In the rows, 128 means zero.
These are runs of 7 systems, one row a step. Runs of the same system follow the same rule from any start.
path 1, rem:
[[ 91 139 138 110 103 136 129 111  95 110 128 117 112 104 110 122 145 129
  133 133 110 137 142 177 128 101]
 [155 101 111 174 119 113 118 144 165 118 129 129 116 140 122 139  93 133
  126 116 155 136 130 113 105 124]
 [107 142 131 113 111 143 147 118 110 115 132 131 132 128 140 125 124 118
  150 123  94  77 135 120 151 104]
 [ 99  88 132 137 125 105 119 113 124 132 151 135 140 145 129 147 120 118
  135 131 161 157 124 131 106 127]
 [140 127 107 121 153 148 137 143 138 157 131 140 156 133 139 128 130 126
  142 111 109  90 104 101 134 129]
 [ 95 122 125 106 140 133 123 118 101 147 137 124 140 114 110 127 156 132
  132 130 127 155 116 166 118 124]
 [160 121 100 155 150 142 112 150 152 139 118 126 127 117 106 122 128 142
  120 112 127 140 111 133 108 127]
 [125 150 122 128 114 152 133 126 116 106 119 117 112 110 107 117 130 137
  132 121  96 110 138 160 128 102]]
path 2, furiz:
[[121  82 128 142  94 104 136 146 135 133 116 122 143 121 131 149 138  94
  169 129 177 137 118 109 131 136]
 [152 118 139 131 117 144 134 108  99  97 133 110 146 146 134 157 144 116
  170 159 154 130 131 119 139 178]
 [158 123 122 166 146 142 114 123 116 140 115 128 149 114 116 122 187 108
  131 164 146 138 150  86 150 147]
 [157 150 175 115 150 126 115 128 142 114  94 130 133 127 161 113 156 109
  113 151 114 102 142  82 161 150]
 [144 170 149 136 135 109 114 114 134 129 122 133  95 141 139 107 115 141
   62 161 126 151 163  99 151 142]
 [109 145 140 124  82  79 140 161 153 151 104 132  90 118 142 102  97 121
   88 127 138 136 148 103 159 111]
 [ 96 121 157 104  67  78 141 132 130 114 130 112  95 141 143 142  86 123
  121 133 169 166 135 146 129 142]
 [127  95 104 153  67 104 146 146 117 136 136 108 121 131 110 151 109 116
  163 136 196 172 128 128 132 155]]
path 3, kesos (8 x 26):
[[115 127 146 146 128  89  97 123 154 116 129 129  84 128 111 116 102 146
   69 129 148 188 148 159  96 112]
 [136 172 119  99  86 131 167 157 137 131 119 118  97 132 150 116  75 144
  127 105  94  82 122 118 160 128]
 [ 92 139 131 117  86 126 138  99  71 109 150 107 110 127 106 139 131 134
  138 157 149 172 150 179 135 140]
 [125 100 131 140  70  94 153 153 139 135 113 121 134 129 145 141 119  88
  165 132 171 116 129  83 159 136]
 [140 127 136 114 148 162 131 109  85 132 124 117 169 123 125 139 191 107
  171 159 129 112 121 119 151 166]
 [151  89 142 171 171 114  88 130 156 137 107 141 148 116 125 125 175 101
  114 149 160 155 139  91 116 130]
 [168 154 145 120 188 149 108 139 161 131  98 140 138 120 144 105 153 135
  104 116  80  89 115 105 129 128]
 [128 163 143 129 167 124  96 112 139 122 131 138  93 128 116 102 119 163
   55 132 101 166 145 158 106 111]]
path 4, potab:
[[110 111 207  78 129 129 117  82 114  42 128 108 130 158 160 165 130 114
  162 134 126 119 118 168 109 145]
 [158 156  74 212 104 143 143 117 114 137 161 143 119 149 114 121 102 133
  108 160 133 114 186  62 163 124]
 [ 75 108 164  94 154 104 104 151 161 152  92 145 133  85 133  95 161 102
  109  95  93 104 112 141 117  51]
 [115 119 153 104 167 129 121  68  93 107 186 135 153 199 156 169 115 142
  124 159 148 165 121 128 112 187]
 [137 161  40 155 123 155 158 164 116 215 138 140 137 102  98 100 133 147
  120 119 111 109 126  98 163 116]
 [ 92  87 158  77 136 112 107 143 145 115 102 109 124  98 111 138 138 126
  150  89 131 157  80 216  75 107]
 [185 139 103 153 107 162 154 107 106  82 165 110 130 185 137 172  79 148
  170 142 145 116 129 110 131 192]
 [120 143 101 163  68 130 142 166 135 134  87 122  96  65  95  90 140 108
  133 112 104  88 161 127 156  50]]
path 5, turot, 8 rows:
[[ 83 123 103 128 194 140 100 103 106 180 159 157 155 114  97 108 169 140
   93 132 103 155 123 155 105  92]
 [202 141  84 191 190 178 107 129 150 123 140 139 140 143 112 130 125 153
  116 123 103 107 131  98 110 136]
 [143 148 103 116 136 170 126 129 121  93 125 105 103 109  86 126 110 174
  135  93  84 130 108 215  89 108]
 [125  74 115 159 130 109 113 143 185 110 143 137 118 147 126 149  63 135
  131  76 140 126 103 142  65  86]
 [127 108 144 111  90 143 154 115 125  62 144 114 137 166 157 172  80 115
  197 105 118  62 115 130 122 129]
 [ 36  87 118 127  73 110 152 102  81 135 174 139 146 135 125 148 121  94
  169 129 142 112 141 139 132  75]
 [ 94  98 126 149 155 140 128 100 113 157 157 169 187 142 152 134 169  81
  153 145 115  66 143  49 152  94]
 [123 151  94 145 176 195 123  78  51 142 167 136 172 122  95 125 204 131
  142 171  96 119 147 131 145 134]]
path 6, rem, 8 rows:
[[131 125  84 127  63 142 165 149 111 113 138  91 106 123  94 152  79 152
  175 103 149 148 108 184 113 140]
 [108 108  73 202  80 128 144 144 125 155 136 143 126  98  98 116 130 100
  144 127 133  96 165  90 147  54]
 [111  60 159 135 117 139 118 114 131  68 118 119 160 120 132 165 152  82
  208 105 135  87 117 144  99  95]
 [132 109  67 166 150 173 145  86  87 131 206 142 173 181 118 170 107 143
  167 132 134 116 120 115 112 148]
 [ 74 103 119 138 204 138  99 102 130 169 162 174 174 125 123 114 169 117
  108 116  87 105 121 120 104  60]
 [130 108 126  79 187 149 110 134 152 122 136 119 143 135 117 146 111 165
  137  74 103 140  57 204  58 134]
 [115 170  39 140 117 150 153 154 117 185 160 132  99 114  81 100  80 185
   95  96  96 142 118 172 119  96]
 [ 87 100 121 141  83 103 119 174 168 126  87 121  89  62  93  98 121 113
  124  79 116 121 130 177 102  28]]
path 7, Goli, 8 rows:
[[128 114 105 212  99 103 123 111 116 145 153 145 122 140 118 126 131 104
  105 176 181 158 191  59 152 121]
 [163 181 174 134 153 158 104  79 100  62 115 118 109 135 130 117 164 134
  102 177 100 129 176 128 149 155]
 [120 170 111 111 155 117 132 103  99 178 174 140 123 168 133 123 108 169
   66 162 141 192 133 123 143 186]
 [178 182 156 102 150 107 118 168 186 142  79 129  92 128 159  94 105 153
   60 125 110 131 122  97 151 158]
 [125 139 173  29 117 102 151 149 135 139 110 107 133 151 175 144 105 132
  142 117 138 137  71 144 139 200]
 [136 115 112 123  50  88 171 189 161 162 102 115 120 122 155 134  86 102
  156 111 172 108 110  75 168 147]
 [108 106 188 117  48 101 145 126 118  69  91 104 120 117 157 144 143  70
  188 147 156  94 155 112 163 122]
 [127 103 121 185  74 131 144  88  73 101 164 124 144 153 122 166 140  93
  173 185 188 140 178  84 158 153]]
path 8, turot (8 x 26):
[[157 142 109 201 154 128 112 112 153 131 153 164 122 160 138 116  98 133
   79 144 117 105 174  52 137 104]
 [125 193 120  67 154 172 144 112  97 132 145 120 123 139 130 114 114 174
  115 113  58 103 109 172 135 142]
 [125 111  57 162 131 120 136 155 149 188 165 142 126 136 100 129  78 160
  107  98 150 161 104 135  98 114]
 [173 119 109 113 129 163 151 172 158 121  99 113 150 120 141 141 117 126
  188  84 107  59  79 121 126 136]
 [102  69 118 128 100 131 127 126 107 110 133 105 144 112  93 162 145 112
  188 117 169 161 105 190  90 125]
 [127  73 157 181 109 116 108 123 153  83 107 136 139 115 136 141 150  72
  162 131 145  92 158  88 122  77]
 [ 95 127 194 107 152 140 106  57  84  68 149 134 141 150 149 143 164 107
  136 164 109 118 157 142 127 122]
 [ 93 155 117 178 132 121 118  78 100 133 179 160 113 154 121 112 114 133
   72 164 116 138 194 100 144  85]]
path 9, furiz (8 x 26):
[[155  69 158 200  88  89 107 116 154  61 126 117 114 152 134 166 108  94
  144 155 209 159 168  93 112 144]
 [142 114 121 195  60 129 154 110 102  98 145 128 139 150 141 152 127  81
  177 175 171  95 186  40 180 137]
 [ 89 107 180 131 121  98 118  83  85 134 137 143 166 140 160 139 197  60
  140 202 169 134 174  54 182 146]
 [145 153 154 100 147  99 137 122 117 182 131 143 159 168 186 129 149 109
  103 192 167 149 132  35 195 222]
 [150 203 151  84 102 100 142 154 100 181  76 106 102  99 140  85 173 127
   80 189 151 174 149  99 211 210]
 [170 148 193  97 101  60 105 182 181 128  38  97  75  93 145  98 139 122
   72 152 185 204 131 123 150 187]
 [203 151 152 169  39  87 132 169 174  62  70  83  39 124 125 129  63 139
  107 144 189 173 166 122 141 177]
 [136  91 152 221   8  78 124 138 143  50  91 102  67 103 105 142 110  79
  146 156 206 151 209 105 141  92]]
path 10, potab, 8 rows:
[[150 102 189 100 211 151  91  70 127  74 144 136 172 179 166 170 158 122
  144 145 123 126 105 124  94 178]
 [157 203  55 170 142 183 141 117  81 170 153 135 122 117  87  95 145 166
   93 161  86 126 168 111 169 131]
 [105 116 140  95 169 109  92 159 185 137 102 130 104  94 107 103 114 153
   84  66  97 152  85 205  65  72]
 [141 162 145  75 111 137 161  97 108  87 173 114 117 208 172 169  45 168
  142 127 124 121 108 142 128 200]
 [107 151  64 169  29 106 176 178 127 183 123 123  84  92 103  97  88 126
  123 120 143 121 163 102 176  84]
 [ 76  41 201  88 108  67 112 145 174 102  96 127 146 123 164 157 137  69
  172  99 167 123  94 135  96 103]
 [151 122 127 161 117 151 149  77  66 113 164 127 171 172 149 165 162  93
  181 194 165 110 164  53 178 191]
 [131 112  90 190 162 147  97 151 133 181  90 142 150  45  73  83 226  97
  121 133 115 126 150 114 135  63]]
path 11, Goli, 8 rows:
[[194 154 183 130 171 140  84 140 179  68  56 118 100  99 137 102 158 130
   98 126  92 108 139 125 125 127]
 [ 98 134 111  61 130 136 154 112  83 158 173 115 148 164 131 156 101 164
  146 125 141 167  74 180 120 190]
 [145 130 106 167  91  92 136 191 197 158  95 141  93 108 134  99  80 124
   95  98 133 108 138  82 141  86]
 [114 103 203  68 129 128 121 103 121  64 110 111 145 139 162 158 149 100
  180 125 121 102 107 158 117 143]
 [121 110  53 175  88 135 170 136 100 172 173 138 152 148 118 145 103 122
  163 135 159 117 130  83 153 136]
 [110 140 171 147 111 121 106 116 131  91  93 135 104  93 126  98 166  95
  110 147  98  98 183 115 151  67]
 [131 110 132 132 174 147 109  80  87 125 163 127 169 156 120 157 170 128
  138 168 159 177 123 135 115 185]
 [161 190  73 160 123 147 138 147 126 159 126 127  89 113  98  91 109 169
   78 132 100 135 153 122 155 125]]
path 12, kesos, 8 rows:
[[158 145 136 179 115 121 114 148 143 133  79 130 114  83 120  91 178  94
  108 158 128 112 178  64 175 106]
 [134 165 217  74 163 121  98 109 134  93  79 125 118 119 166 105 176 118
   92 155  96 124 138 126 148 146]
 [137 186 138 125 142  94 118 135 138 173 118 138  97 133 141  87 125 147
   38 167 139 172 159  88 166 154]
 [118 186 147  88  81 112 140 168 128 148  64 108  77  65 118  74 152 128
   97 130  98 128 144 154 172 106]
 [136 163 184  65  85  87 135 140 122 113  91  94  85 132 148 127 120 140
  105 155 163 187 125 158 153 206]
 [179 177 103 156  59 127 161 161 107 145  93  97  95 106 112 112 140 129
  130 172 165 149 162  95 195 185]
 [160 139 185 130  82 132 118 125 109  61  59  88 109  80 120 124 198  86
  164 176 148 130 167 133 165 149]
 [184 151 194 134 142 109 110 108 136  95  96 127 128 153 174 131 160  98
  109 194 157 135 167  47 176 200]]
path 13, dof, 8 rows:
[[119 166 122 103 163 145 117 150 146 148 102 136 114  88 112  83 142 148
   91  98  65 105 117 159 124  81]
 [ 91 102 147  85 149 130 124 103 129  99 161 131 142 163 141 160  91 140
  145  92 111 118  90 177  79 115]
 [ 95 127  79 159  74 127 162 143 128 140 155 138 113 131 115 125  71 128
  139  96 110  88 141 119 135  66]
 [ 57 110 158 112  89 123 132  99  84 110 133 129 140 107 129 130 169  84
  162 149 125 108 155 139 153  83]
 [133  95 114 160 124 137 146 110 112 131 161 142 176 162 148 161 136  93
  178 149 156  92 133  58 150 145]
 [158 149  94 179 154 171 117 117  96 148 125 133 148  99  95 109 194 120
  131 166 115 118 164  95 159 124]
 [150 111 160 123 233 147  80 109 147 130 116 148 174 132 139 129 187 120
  111 135 113 126 108 115 102 141]
 [181 160  92 130 196 177 119 138 155 132 138 139 132 147 127 123  98 176
  108  90  72  96  95 131 101 135]]
path 14, dof, 8 rows:
[[ 87 133 128 128  80 123 145 102  87 121 150 121 118 133 123 138 128 117
  142 153 144 139 154 138 149 121]
 [112 107 130 140 112 107 134 130 117 162 132 138 152 132 139 131 152  95
  141 155 159 131 139  83 156 136]
 [161 140 113 131 142 156 135 132 103 144 114 118 153 113 120 128 176 120
  149 152 137 134 127 112 155 172]
 [172 111 118 159 180 144  96 134 148 135 113 126 140 118 107 127 162 134
  119 132 144 160 118 125 102 147]
 [172 140 142 118 173 143 107 155 174 115  95 123 117 115 127 114 122 147
  108  99  99 115 102 139 107 128]
 [134 142 141 118 134 132 117 119 150  81 134 124  92 148 128 132  78 161
  104 102 101 131 121 173  90 112]
 [ 81 139 141 112  87  93 142 127 142 121 144 137  94 145 147 124  65 134
  101 106 113 116 140 138 127  84]
 [ 62 139 140  90  68 105 164 113  87 137 154 126 122 144 150 135 103 114
  143 142 134 118 140 130 161 119]]

Name the system that made each run.
path 15:
[[116 129 127  86 126 114 129 166 152 151 100 112 113 100 113 115 116 148
  120  92 123 152  87 186 103 122]
 [166  88 133 143 113 105 127 154 170 113 113 118 131 145 143 154 100 116
  152 116 176 141 104 107 109 165]]
 | turot
path 16:
[[135 144 160  89 163 133 125 100 115 127 145 134 148 170 164 142 131 137
  117 150 126 135 117 113 137 185]
 [137 154  74 146 147 133 132 139 126 184 152 138 123 134 109 113 107 161
   88 131 131 161 127 122 130 140]]
 | dof
path 17, 2 rows:
[[ 98 110 168  99  94 115 135 106 111  84 132 111 126 139 138 153 122 112
  159 135 142 132 128 159 124 136]
 [139 115  98 186 104 125 139 122 129 125 155 138 130 154 128 143  98 121
  135 142 152 122 154  83 138 126]]
 | Goli
path 18, 2 rows:
[[136  99 182  90 141 114 118 126 132 110 102 115 155 130 156 148 165 100
  160 142 155 134 105 125 129 174]
 [166 159  99 134 154 152 139 117  98 160 147 127 148 148 124 131 147 145
  123 167 141 149 128 102 154 197]]
 | rem
path 19, 2 rows:
[[213 156 136 144 194 184 107 142 172  87  85 126 132 121 138 113 144 139
  127 107  65  60 114 105 122 129]
 [ 48 136 112  44 134 128 154 120  81 193 167 134 153 133 129 127 126 146
  134 112 106 138  82 182 129 125]]
 | Goli
path 20:
[[106 140 105  90 151 137 137 145 125 177 136 133 141 121 124 117 121 154
  119 101 104 126  89 155 119 119]
 [111 124  96 122 120 122 129 163 134 168 113 120 118  91  92 111 130 144
  123 101 132 156 106 171 114 108]]
 | rem
path 21:
[[122 146 167  76  99 138 149 133 118  98  93 110 127 117 157 128 144 105
  167 124 105  74 122 127 164 132]
 [141 112 110 182 116 135 127  92 104  97 171 129 131 163 115 159 107 129
  140 154 163 149 158 117 114 143]]
 | dof
path 22:
[[ 82 167 183  82 112  96 132 112 133 108 131 142  91 147 172 108  88 127
   78 131  87 102 154 123 149  97]
 [ 95 156 116  93 131 102 157 114 113 185 182 153 135 186 166 132  77 149
   89 144 135 143 120  92 157 166]]
 | turot
path 23, 2 rows:
[[ 51 150 197  37 144  88 122 101 106 153 133 139 128 139 165 112 143 125
   83 149 110 156 122 151 146 133]
 [196 117 107 147 158 121 127 174 169 178 101 127 156 135 144 133 139 125
  132 132 170 141  93  64 144 200]]
 | Goli
path 24:
[[130 108 140 152 110  83 117 150 182 117 120 132  93 139 138 127  75 130
   93 113 157 153 134 117 105 113]
 [154 127 158 109 127 145 136 111 137  65 131 118 135 167 163 160  94 127
  167 113 110  82 114 126 118 150]]
 | Goli
path 25, 2 rows:
[[108 161  94  69  71 139 182 177 123 155 115 108 109 110 127 117  81 150
  156  78  95  87  87 168 147 119]
 [ 70  70 122 148  64 105 131 114  99  99 148 112 118 114  91 158 118 109
  169 125 173 168 140 185  95  90]]
 | dof
path 26, 2 rows:
[[102 153 183  81  39 103 163 137 119  85  94 105  93 122 163 123 106 101
  152 135 123  88 149 126 179 120]
 [116  82 153 192  90  65 112 121 151 120 126 146 119 141 144 136 120  81
  111 164 199 153 176  59 141 114]]
 | potab
path 27:
[[132 136  90 159 108 112 140 149 157 148 146 142 103 147 126 122  62 147
  100 107 128 124 133 104 127 111]
 [ 95 144 121 101  94 150 152 116  94 106 140 113 118 119 116 131 115 136
  155 112  97 104 126 177 129 100]]
 | kesos
path 28:
[[ 96 131 118 146  72  92 146 176 164 159  97 142 101  93 137  95 107  99
  115 103 114  79 147  87 160  51]
 [115  68 192 108 146 129 103  96 114  78 114 118 173 127 143 166 191  75
  191 144 151 123 116 136 113 143]]
 | Goli
path 29 (2 x 26):
[[142  94 113 166  91 123 131 152 136 121 104 112 127 100 106 136 142 102
  163 127 164 133 133 121 129 122]
 [166 120 156 121 149 155 120 113 126  88 115 115 152 143 149 150 149 114
  165 136 126 102 117 115 127 164]]
 | kesos
path 30 (2 x 26):
[[131  84  96 135 100 134 163 127 119 130 168 122 166 174 147 178  92 117
  198 117 166 104  99  95 128 164]
 [ 78 105  95 130 161 143 133 110  89 200 165 160 193 124 124 122 187  98
  148 143 118 106 126  93 153 102]]
 | rem
path 31, 2 rows:
[[117 117 131 141 160 137 118  88  85 150 157 144 176 143 132 139 185 102
  135 183 153 142 145  87 151 159]
 [158 184 104 150 139 149 125 131 100 161 108 124 116  98  97  88 175 142
   94 169 112 146 161 115 168 144]]
 | Goli
path 32:
[[211 172  86 179 175 173 120 140 161 119 129 135 115 142 116 115 100 170
   91 114  89 100 136  95 121 134]
 [ 88 158 151 133 114 126 118 127 141 103 105 141  92  88 121  86 134 117
   92 114  64  81 173 140 137  30]]
 | furiz
path 33:
[[144 156 174 101  87 133 130 122 142  32 106  96  72 135 139 137  73 150
  136 106 101 109 132 184 110 117]
 [ 93  90 124 137 116  95 145 101 138 124 196 150 141 203 166 173  43 128
  134 116 158 123 120 102 107 130]]
 | Goli
path 34:
[[113 203  97 144 146 140 122 102  79 176 154 140 103 117  95  81 150 163
   49 176 102 172 177 132 163 123]
 [118 114 126  90 194 100 102 170 199 182 117 145 127 127 135 109  94 160
   72  71 115 157  63 157  78 118]]
 | potab
path 35 (2 x 26):
[[160 109 151 143 123 129 111 124 129  91 102 110 129 120 119 142 158 113
  151 149 159 152 135 134 125 160]
 [172 156 121 160 141 159 126 106 113 104 135 128 130 147 129 128 136 133
  123 157 117 113 156  93 147 148]]
 | rem
path 36:
[[163 163 115 123 146 118 145 120 127 170 162 140 138 190 169 134  94 151
   94 162 152 146 126  59 162 215]
 [130 197  76  96  79 145 175 178  97 194 101 104 102  81  99  84 133 153
  126 124 106 126 123 147 185 143]]
 | turot
path 37:
[[118 141 127  80 159 136 137 120 108 155 143 129 154 147 139 136 139 142
  129 133 125 141  96 139 130 169]
 [131 139 109 125 160 122 112 146 135 186 117 133 132 104 114 101 151 142
   91 131 129 163 115 133 127 133]]
 | rem
path 38 (2 x 26):
[[180 183 135 113 128 150 129 137 119 110  90  99 102 112 118 110 141 150
  111 148 112 141 135 141 156 173]
 [144 160 154 157 102 107 110 117 124  97 111 121  79 118 117 106 130 127
   85 167 140 164 184 123 147 128]]
 | rem
path 39:
[[128 138  94 173 127 110 124 146 147 168 136 149 115 121 119 100 112 131
   83 127 126 128 151  89 137  91]
 [115 115 178  85 115 121 125 137 141  88  91 113 123 110 143 134 136 107
  155 110 113 101 112 157 123 112]]
 | rem
